Each named move below is a turn or a mirror, shown by a few rows before and after it. Which moves, in which order, take the first row of each later pair to the second? The first pair is answered.
move K936:
[-1.01 -0.32 -2.01 -2.76 -0.35 -0.71 -0.63  1.29 -0.46  0.35 -1.04 -1.95]  ->  [-0.70 -0.69 -2.14 -3.09  0.12 -0.57 -0.45  0.93  0.46  0.43 -0.92 -1.81]
[ 1.31 -0.20  0.69 -0.89 -0.29 -0.15 -0.61  0.76  0.07  1.58  0.87  0.89]  ->  [ 1.02  0.03  0.71 -0.60 -0.59 -0.19 -0.77  1.06 -0.77  1.44  0.77  0.71]
[-0.96  0.03  0.29  0.80 -1.66  0.32 -0.75  1.19 -1.09  0.55 -0.40 -0.31]  ->  [ 0.23 -0.87 -0.15 -0.21 -0.28  0.70  0.02  0.08  2.37  1.02  0.15  0.40]
[ 1.39  0.02  1.25 -1.47  3.80 -2.30  0.11 -4.59 -0.43 -1.71  1.35 -0.50]  ->  [ 0.26  0.96  1.65 -0.34  2.35 -2.69 -0.71 -3.33 -3.99 -2.10  0.81 -1.23]
move K810:
[-0.25  0.79  0.00 -0.59 -0.10 -0.51  0.03  0.14 -0.49 -1.06  0.46 -1.09]  ->  [ 0.39 -0.02  0.19 -0.67 -0.29  0.17 -0.02  0.82  0.63  0.73  0.84 -0.99]
[ 0.13 -0.80 -1.09 -1.78  0.92  0.80  0.75  1.60  2.71  0.57 -1.23  1.13]  ->  [-1.13  1.10 -0.91 -1.20  0.69 -0.73  0.26  1.34 -1.86 -2.41 -1.94 -0.17]
[ 0.14  0.49  0.33  1.81 -1.78  1.02 -1.10  0.18  0.09  0.50  0.04  1.60]  ->  [-0.11  0.74 -0.02  1.63 -1.27  0.92 -0.80 -0.63  0.64 -0.59 -0.21  2.00]
move K116:
[ 0.16  1.24 -1.38 -3.05  1.01 -1.85  0.42 -1.40 -0.01 -1.73 -0.66 -0.86]  ->  [ 0.83  1.08  0.88  1.55 -0.73 -1.64  0.15 -1.33 -3.09 -1.59  0.96  0.55]
[-2.63  1.17 -0.79  1.58 -2.10  0.56 -0.62  0.56 -1.65 -2.07 -1.69  1.79]  ->  [-2.83  0.73 -1.39  0.81 -2.36  1.26 -0.69  1.29  0.13 -0.83 -2.19  2.11]
[-1.61  0.09 -2.48 -2.25 -0.71 -0.65 -0.64 -0.05  3.53 -1.36 -0.27  0.57]  ->  [-1.12  1.17 -1.27 -0.47 -0.17 -2.19 -0.52 -1.63 -0.41 -4.12  0.72 -0.01]
move K581:
[-1.10 -0.36 -1.07  2.43 -1.20  1.95 -0.30  2.03  5.09  2.32 -1.00  3.17]  ->  [ 1.53 -0.67  1.07  5.22  0.45  0.65  0.62 -0.82  3.24  0.62  1.91  3.62]
[-0.12 -1.51  0.73 -2.50  2.43  0.30 -0.11 -0.22  0.96 -0.24 -0.15  0.12]  ->  [-1.16 -1.61  0.75 -1.40  0.38  1.46 -0.88  1.81  0.53  1.31 -0.79  0.80]
[-1.75 -0.33 -1.18 -0.19 -1.29  1.71  0.02  0.17  4.60  0.30 -1.70  2.46]  ->  [-0.29 -0.73  0.92  3.49 -1.80  1.55  0.18 -0.49  2.47  0.32  0.30  3.60]
move K38:
[-0.27 -1.49  0.18  1.18 -2.46  1.50 -0.66  1.65  1.23  0.21  0.91  1.15]  ->  [-0.06 -0.59  0.70  2.24 -1.68  0.39 -0.29 -0.14 -0.49 -2.50  1.46  1.33]
[ 0.07 -1.19 -0.20 -1.02 -1.73  1.58 -1.27  2.47  2.47  3.31 -1.82  0.62]  ->  [-0.75  0.33  1.15  3.25 -2.97  0.94 -1.48  1.43 -1.66  0.06 -1.50  2.05]
[-2.12  0.68 -2.89 -2.70 -0.19 -1.73 -1.78  1.44 -1.43  1.65 -1.40 -2.10]  ->  [-2.68  1.01 -2.36 -0.93 -1.24 -1.51 -2.16  1.78 -2.72  1.31 -1.52 -1.29]
Pairs:
Between the rows of a pair lie two moves.
[ 1.26 -0.46 -1.46 -0.41 -1.74  0.52 -1.34  2.03  2.62  0.94 -1.36 -1.04]  ->  [ 0.69  0.31 -1.88 -1.39 -1.38 -0.19 -1.53  1.97  1.21 -0.04 -1.92 -2.18] : K116, K38
[-0.54 -0.66 -0.16  0.88 -1.57  2.28 -0.72  1.78  1.86  1.77 -0.95  2.07]  ->  [-1.21  1.19 -0.11  1.98 -0.63  0.77 -0.33 -0.81 -0.61 -2.91 -1.21  2.40] : K810, K581
[ 2.61 -1.58  1.54  2.40  0.88  0.41  0.02 -0.40  0.51  1.10  2.87  0.92]  ->  [-0.06  0.01  0.88  1.76 -1.30  0.16 -1.50  2.40 -3.68  0.97  0.67 -0.92] : K116, K936
[-3.66  1.07 -3.02 -0.86 -0.83  0.37 -0.37  0.02  1.94 -3.79 -4.75  1.99]  ->  [-1.08 -0.99 -1.12  2.56 -0.84  1.66  0.53 -1.00  4.82 -1.81 -2.19  4.96] : K581, K936
[-0.04 -0.76 -0.18  0.35 -0.78  1.28 -0.13  0.26  2.34  1.51  0.15  1.32]  ->  [ 0.63  0.06  0.29  1.05  0.70 -0.13  0.50 -2.21  0.98 -1.47  1.03  1.29] : K38, K581
[-0.96  1.07 -0.60 -1.56 -0.37 -0.34 -0.50  0.97 -1.67  1.29 -0.10 -1.05]  ->  [-1.42  0.67 -0.62  0.15 -1.47  0.96 -0.51  1.10  0.24  1.62 -0.44  1.25] : K810, K38
[-0.61  0.27  0.02 -0.24  0.20  0.10 -0.24 -0.48  0.03 -1.01 -0.36  0.53]  ->  [-0.73  0.00  0.04  0.03 -0.50  0.70 -0.50  0.42  0.20 -0.02 -0.49  0.70] : K38, K581
[ 1.08 -0.37  1.04  2.87 -0.35  0.29  0.02 -0.07 -1.70  0.46  1.56  0.62]  ->  [ 0.77 -0.91 -0.69  0.45  0.94  0.88  0.68 -0.97  3.02  0.31  0.64  1.43] : K810, K116
[ 0.94 -0.19  0.42 -0.77  0.05 -0.42  0.90  0.17 -0.51 -0.73  1.42 -0.90]  ->  [ 0.01  0.07 -0.26 -1.57 -0.56 -0.05  0.53  1.00 -0.22 -0.29  0.41 -1.10] : K581, K936
[-0.53 -0.12 -0.01 -0.50 -1.06  0.67 -0.34  2.11 -0.15  2.14 -0.70 -0.39]  ->  [ 1.65 -0.19  1.42  0.89  0.82 -0.70  0.61 -0.49 -1.44  0.32  1.48 -0.48] : K581, K38
[-0.18  0.96 -0.34 -0.75  0.73 -1.12 -0.05 -1.44 -0.55 -2.59 -0.10 -0.74]  ->  [ 0.38  0.25  1.04  2.36 -0.72 -0.26 -0.20 -0.89 -1.14 -1.50  0.85  0.85] : K936, K116
[ 1.40 -0.66  0.00 -0.36  2.05  0.05  0.32 -1.10  1.79  0.61  1.62  1.13]  ->  [-0.35 -0.20 -1.38 -2.27  1.36  0.33 -0.31  0.39  2.25  0.95 -0.28  0.51] : K116, K581
[ 0.75  0.91  1.21 -0.61  0.35  0.51 -0.74 -0.86  4.23 -0.98  0.10  2.14]  ->  [ 0.81  2.23  1.43 -2.47  1.49 -1.80 -1.13 -0.73 -0.62 -2.24  0.24 -1.56] : K810, K38
[ 2.08 -0.28  0.28  0.00 -1.22  0.06  1.49  2.44  2.60  2.22 -1.16  1.34]  ->  [ 3.39  0.53  1.85  1.90 -0.16 -1.84  1.84  0.43 -1.44 -0.27  0.64  0.52] : K936, K581
[ 0.23  0.97 -2.45  1.53 -1.97  1.52 -1.73  0.01  2.45  0.51 -0.42  0.28]  ->  [ 1.54  1.18 -1.01  3.41 -1.30  0.42 -1.32 -1.51  0.13 -0.92  1.26  0.25] : K936, K581
[ 0.61 -0.88  1.22  1.84  0.23  1.57 -0.44  1.59  0.25  1.04  0.58  0.51]  ->  [ 1.00 -0.11  1.44  1.55  1.23  0.19 -0.37  0.47 -1.93 -0.84  0.95 -0.61] : K581, K936
[-1.22 -0.04 -1.29 -2.57  0.24  1.54 -0.43 -0.45  0.08 -0.36 -0.21 -1.01]  ->  [-1.17  0.48 -0.24 -0.49 -0.44  1.04 -0.71 -0.61 -2.68 -1.20  0.39 -0.89] : K936, K116
[ 1.57  0.24  0.46 -0.16  1.44 -1.89  1.02 -2.15 -2.91 -1.17  0.73 -2.63]  ->  [-0.48  0.28 -1.83 -3.59  0.84 -0.83  0.48 -0.26  0.19  0.15 -1.82 -2.99] : K581, K936
[ 0.16  0.18  0.56  0.71 -0.94 -0.30 -0.55  1.28  0.41  0.20 -0.05  0.08]  ->  [ 0.69 -0.18  0.71  0.88 -0.49 -0.34 -0.26  0.75  0.87  0.20  0.40  0.33] : K38, K810
[ 0.40 -0.74 -0.85 -1.81  1.15  0.25  0.73 -0.71  2.52  0.40 -0.10 -0.51]  ->  [-0.41  0.14 -0.90 -2.43  0.69 -0.42  0.06  0.47 -0.60  0.31 -0.64 -2.27] : K810, K38
[ 2.21 -2.73  0.02 -1.44  0.81  0.38  0.17  0.98  3.67  3.69  1.00 -0.18]  ->  [-0.37 -0.55 -2.29 -4.32  1.88 -0.86  0.06 -0.16  3.20 -0.54 -1.73 -1.28] : K810, K38
[-1.16  1.56 -0.38  2.36 -0.36  0.69 -0.47 -0.57 -0.31 -1.48  0.17  1.23]  ->  [ 0.46  0.75  0.55  1.10  0.02  0.08 -0.81  0.90 -2.24  1.39  1.48 -1.42] : K38, K810
[ 0.77  0.72 -1.17 -2.68  2.17 -0.46 -0.04 -1.00  2.12 -0.70  0.22 -0.49]  ->  [ 0.90 -0.27 -0.33 -1.58 -0.03  0.89 -0.83  1.83  1.65  3.06  0.48 -0.46] : K936, K810
[ 1.52 -1.61 -1.22  1.54 -0.20  2.11 -0.93  0.44  2.37  2.11  0.84 -0.30]  ->  [ 0.20  0.00 -2.88 -0.88  1.62  0.66 -0.52 -1.54  2.31 -1.85 -0.69 -1.21] : K810, K38
[ 2.38  1.05 -0.69  1.09  2.17 -1.05  0.93 -1.40  1.95 -1.81  1.63  1.65]  ->  [ 0.18  2.76 -1.90 -0.99  1.79 -1.86  0.04 -0.23 -0.71 -3.16 -0.48 -0.48] : K936, K581
[ 0.44  0.16  2.12 -0.97  0.29 -0.83  0.49  0.41 -2.26  0.59  1.49 -3.44]  ->  [ 1.29 -0.46  2.21 -1.05  1.03 -0.82  0.95 -0.29 -0.99  0.88  2.13 -3.17] : K116, K581
[-1.60  0.26  1.65 -0.49 -0.51 -1.14 -0.48  0.40 -1.54  1.54 -1.12 -1.69]  ->  [ 0.23 -0.83  1.78 -0.85  1.34 -1.15  0.69 -1.56  1.56  1.53  0.20 -0.84] : K581, K936
[ 1.61 -1.96 -0.76 -1.62  0.95 -0.80  1.53  0.36  2.02  0.00  1.54 -0.14]  ->  [-0.12 -1.20 -0.18  0.25 -2.03 -0.18  0.19  3.21 -1.61  1.17  0.69 -0.34] : K936, K116
[ 0.29 -0.80  1.02  0.13  1.10  0.12  1.51 -1.18  1.41 -1.15 -0.37  0.61]  ->  [-1.38  0.22  0.82 -0.22 -0.28 -0.08  0.43  0.72 -1.69 -1.06 -1.69 -0.83] : K581, K810
[ 0.45  0.28  1.02  2.02 -1.05  0.93  1.00 -0.24  0.44 -2.12 -0.78  2.01]  ->  [ 0.93 -0.13 -0.07 -1.16  0.59  0.70  1.40 -0.53  2.87 -1.51 -1.05  0.80] : K581, K38
[-1.52  1.33 -0.06  2.08  0.17  1.75 -1.08  0.15  0.10 -0.36  1.28  2.21]  ->  [-0.41  0.96 -0.80 -0.91  2.62  0.94 -0.41 -1.14  1.93 -0.61  1.59  0.81] : K38, K38
[-0.66  0.21 -0.53 -2.02  2.03  0.72  0.18  0.60  1.22  2.54  0.14  0.92]  ->  [-0.83  0.61 -0.76 -2.65  2.45  0.29  0.16  0.38  0.67  1.91 -0.10  0.28] : K581, K116
[-3.46  1.33 -0.98 -0.55 -2.35  1.00 -1.91  2.02 -0.14 -0.58 -0.69  0.83]  ->  [-2.57  0.37 -0.78 -1.51 -2.16  1.34 -1.83  2.77  0.87  1.67 -0.11  0.15] : K116, K810
[-2.14  1.48 -1.66 -1.49 -0.86  0.09  0.82  0.61 -1.40 -1.92 -2.33  0.14]  ->  [-0.77  1.45 -0.89 -1.37  0.72 -0.90  1.50 -1.24 -1.96 -3.11 -1.07 -0.21] : K116, K38
[-1.72  1.10 -0.73  1.00 -0.41  0.15 -0.64  0.14 -0.73 -1.69 -1.71 -0.28]  ->  [-1.00 -0.01 -1.15  0.30  0.07  1.04 -0.14 -0.05  2.59 -0.39 -1.42  0.63] : K936, K38
[-0.14  0.08  1.70  3.37 -0.82  0.50  0.03 -0.54 -1.33 -0.80  0.12  2.58]  ->  [ 1.22 -0.29  1.62  2.12  1.27 -0.34  0.81 -2.36 -0.04 -1.50  1.08  1.95] : K810, K38
[-0.10  0.43  1.20  1.82 -1.75 -0.12 -0.76  1.67 -2.72  1.50  0.03  0.04]  ->  [ 0.74 -0.50  1.42  2.31 -1.71  0.50 -0.37  1.32 -0.61  2.43  0.64  1.09] : K38, K116
[ 0.37  0.74 -1.59 -5.08  3.46 -1.57  0.90 -1.19  0.47 -1.43 -0.51 -3.31]  ->  [ 0.82 -1.16  1.92  2.65 -2.48  1.70 -0.58  3.34 -2.07  4.50  1.35  0.16] : K38, K581
[ 2.81 -1.17  2.61 -0.17  0.18  0.84 -1.61  0.60 -2.64  3.45  2.52 -2.72]  ->  [ 1.87  0.04  0.36 -1.66  3.35  0.08  0.09 -4.48  2.26 -2.77  1.10 -0.26] : K936, K810
[ 1.46 -0.42  1.69  0.66 -1.32 -0.73 -0.84  2.27 -2.66  2.66  1.81 -1.39]  ->  [-0.42  0.79 -1.65 -2.70  1.39 -0.86  0.50 -1.38  3.33 -2.35 -0.78  0.50] : K116, K810
[ 0.60 -0.52  0.24 -0.19 -0.69 -0.92  0.15 -0.65  0.94  1.35  1.80  0.02]  ->  [-0.27 -0.31 -0.47 -1.18 -0.92 -0.66 -0.06  0.09  1.28  1.62  0.82 -0.30] : K116, K581
[ 1.13 -1.81  1.09  1.12  0.21  0.43  1.66  0.55  0.23 -1.06  3.98  0.47]  ->  [-0.61 -1.98 -0.65 -1.32 -0.90  1.63  0.99  2.78  2.28  0.74  1.85  0.15] : K581, K38
[ 1.27 -2.35  1.57 -0.57  1.36  0.15  0.08  0.33  3.62  1.40  1.40  1.21]  ->  [-0.18 -1.82  2.14  2.17 -1.19  0.99 -0.70  1.72  1.71  1.46  0.71  2.54] : K581, K38
[ 0.58 -0.39  0.53  1.11 -0.40  0.28 -0.10  0.90 -1.65  1.20  0.22 -0.28]  ->  [ 0.77 -0.79  0.43  0.97 -0.42  0.68 -0.01  0.88 -0.20  1.78  0.35  0.21] : K38, K116
[-0.24 -1.40  0.76  2.20 -2.93  1.58 -0.49  2.70  0.02  3.59  0.11  0.74]  ->  [-1.71  0.66 -1.20  1.22 -0.06  0.17  0.87 -2.22  2.33 -3.75 -1.41  2.46] : K810, K116
[-0.29 -0.10 -0.77 -2.69 -0.62 -0.58  0.33  0.78  0.32  0.89 -0.42 -2.94]  ->  [-0.02 -0.90 -0.70 -1.78 -1.09  0.54  0.52  0.86  2.61  1.86 -0.30 -1.30] : K38, K936
[-1.09  1.18 -0.17  1.03 -0.50 -0.36 -0.04 -0.28 -1.29 -1.76 -0.52  0.79]  ->  [-1.08  0.39 -0.20  1.50 -1.46  0.75 -0.07  0.73  0.25  0.04 -0.57  1.75] : K116, K810
[ 0.83 -0.80 -0.14 -0.64  1.23  0.62  0.90 -1.94  2.93 -0.15  0.16  0.77]  ->  [-1.28  0.15  0.48  1.68 -2.26  1.26 -0.74  1.14 -1.45  0.91 -0.99  0.50] : K38, K936
[-0.06 -0.99  0.47  0.37 -1.14  1.24 -0.26 -0.02  1.78  0.31  1.60  0.92]  ->  [-0.21 -0.67  0.96  0.72 -1.70  0.84 -0.71  0.87 -0.51  0.73  1.65 -0.03] : K810, K810
[-1.31  0.85  0.06  0.84 -0.41  0.12 -0.19  0.56 -1.66 -0.85 -0.75 -0.38]  ->  [ 0.18  0.24  1.03  1.96  0.27 -0.05  0.38 -0.59 -1.24 -0.86  0.62  0.22] : K116, K581
[-0.89  0.97 -0.97 -1.59 -0.04 -0.18  0.18 -0.56  0.70 -0.76 -1.16 -0.68]  ->  [-0.36  0.76 -0.01 -0.82 -0.81 -0.38 -0.30  0.50 -1.64  0.51 -0.41 -1.59] : K810, K116
[ 1.10 -1.05 -0.38 -0.63  0.52  0.44  0.54  0.59  1.24  0.23  1.82  0.05]  ->  [ 0.28 -0.65  0.02  0.78 -1.02  0.88 -0.08  1.84 -0.33  0.52  1.42  0.40] : K38, K936
[ 0.56  3.66  0.21 -2.45  4.94 -1.62 -1.15 -2.11 -0.21 -2.74  1.44 -1.52]  ->  [-1.23  4.00 -1.10 -4.36  3.61 -1.00 -2.08  0.35 -0.20 -1.37 -0.44 -2.55] : K38, K810
[-2.50  0.16 -2.00  0.29 -1.32  1.17 -0.40  0.32  1.33 -0.90 -0.86 -0.06]  ->  [-2.53  0.49 -1.83 -0.34 -1.40  0.63 -0.73  0.97 -0.38 -0.54 -0.88 -1.32] : K810, K116
[-0.79  0.10 -0.36 -1.55  1.93  0.21  0.56 -2.06  3.72 -3.11 -1.20  1.02]  ->  [-3.19  0.49 -0.16  0.54 -2.14  1.89 -1.06  1.79  1.50 -0.83 -2.77  1.77] : K581, K936
[ 1.74 -0.34  1.26  1.59  1.37 -0.10  0.50 -0.96  0.68  1.66  1.77  1.14]  ->  [ 0.57  1.05  0.70  1.48  1.91 -1.01  0.56 -2.19 -0.56 -1.36  0.80  1.15] : K38, K810
[-0.72  0.30 -0.42 -1.55 -0.54  1.62 -0.16 -0.07  2.63 -0.02 -1.10  0.02]  ->  [-0.27  0.97  1.50  1.80 -1.52  0.86 -0.46 -0.21 -1.97 -0.98  0.19  0.06] : K936, K581
[ 1.57 -1.84  1.09  2.78 -0.71 -1.71  0.00 -1.08 -1.80 -0.28  1.87  0.22]  ->  [-0.80 -0.46 -1.10  1.11 -0.16 -1.74  0.11 -2.32  0.31 -3.58 -0.56  1.10] : K116, K810
[-1.10 -0.29  0.34 -1.85  2.15 -2.33 -0.13 -0.73 -1.36 -0.57 -0.35 -3.11]  ->  [-0.13 -1.42  0.66 -2.06  2.06 -1.73 -0.06  0.07 -0.16  1.75  0.38 -3.18] : K936, K810
[-1.46  1.83  0.24  2.15 -3.47  0.47 -2.18  1.21 -5.02 -1.80  0.19 -0.67]  ->  [-0.78 -0.17  0.31  2.50 -4.67  2.77 -2.13  2.94 -0.84  2.24  0.51  1.18] : K810, K936
